0: tensor([142, 141, 147, 144, 134, 110, 116, 115, 133, 118, 123, 117])
1: tensor([161, 160, 113, 123, 153, 115, 116, 139, 127, 104, 123, 131])
2: tensor([ 98, 106, 154, 160,  99, 119, 174, 137, 178, 154, 109, 100])
3: tensor([112, 120, 126, 122, 112, 174, 141, 159, 126, 122, 133, 118])
4: tensor([112, 111, 131, 159,  99, 143, 198, 170, 158, 155, 100, 113])
5: tensor([103, 102, 140, 141, 103, 125, 147, 130, 140, 167, 105, 105])
6: tensor([167, 166, 117, 104, 168, 115, 101, 129, 117,  99, 114, 127])
7: tensor([123, 144, 112, 113, 137, 124, 110, 124, 103, 126, 129, 142])
8: tensor([208, 166, 131, 118, 195, 156, 129, 101, 117, 113, 128, 155])
9: tensor([ 98,  97, 145, 159,  99, 115, 184, 142, 186, 168, 100, 100])
10: tensor([ 98,  83, 145, 132,  99, 115, 156, 115, 144, 196, 100, 100])
11: tensor([125, 120, 121, 122, 131, 110, 123, 149, 130, 108, 144, 133])
12: tensor([112, 115, 131, 123, 121, 165, 130, 137, 118, 137, 132, 131])
13: tensor([ 98, 102, 141, 147,  99, 115, 142, 115, 159, 168, 114, 109])
14: tensor([153, 161, 112, 113, 154, 137, 105, 119, 112,  99, 151, 156])
15: tensor([142, 140, 118, 124, 157, 105, 121, 110, 123, 134, 136, 144])
16: tensor([116, 115, 165, 156, 116, 105, 133, 154, 144, 113, 114, 113])
17: tensor([ 98,  97, 145, 146,  99, 115, 142, 115, 144, 182, 100, 100])

tensor([139, 138, 103, 132, 112, 101, 101, 101,  89,  86, 224, 182]) 14 7 11
tensor([139, 152, 117, 104, 154, 143, 101, 115, 103,  99, 169, 155]) 14 7 15
tensor([103, 102, 140, 141, 103, 130, 152, 130, 144, 167, 105, 105]) 5 17 13
tensor([112, 124, 131, 118, 126, 170, 115, 142, 103, 127, 142, 141]) 12 3 7
tensor([125, 124, 117, 132, 126, 115, 129, 170, 131, 113, 114, 113]) 11 16 3
tensor([139, 138, 117, 104, 140, 170, 115, 129, 117,  99, 155, 141]) 14 7 12
tensor([112, 116, 131, 150, 108, 147, 183, 185, 153, 145, 105, 113]) 4 2 9
tensor([144, 148, 117, 104, 145, 124, 101, 106, 103,  99, 178, 174]) 14 7 15
tensor([ 98,  97, 117, 118,  99, 129, 142, 115, 117, 168, 128, 113]) 5 13 17
tensor([139, 138, 117, 104, 140, 129, 101, 101, 103,  99, 183, 169]) 14 7 15
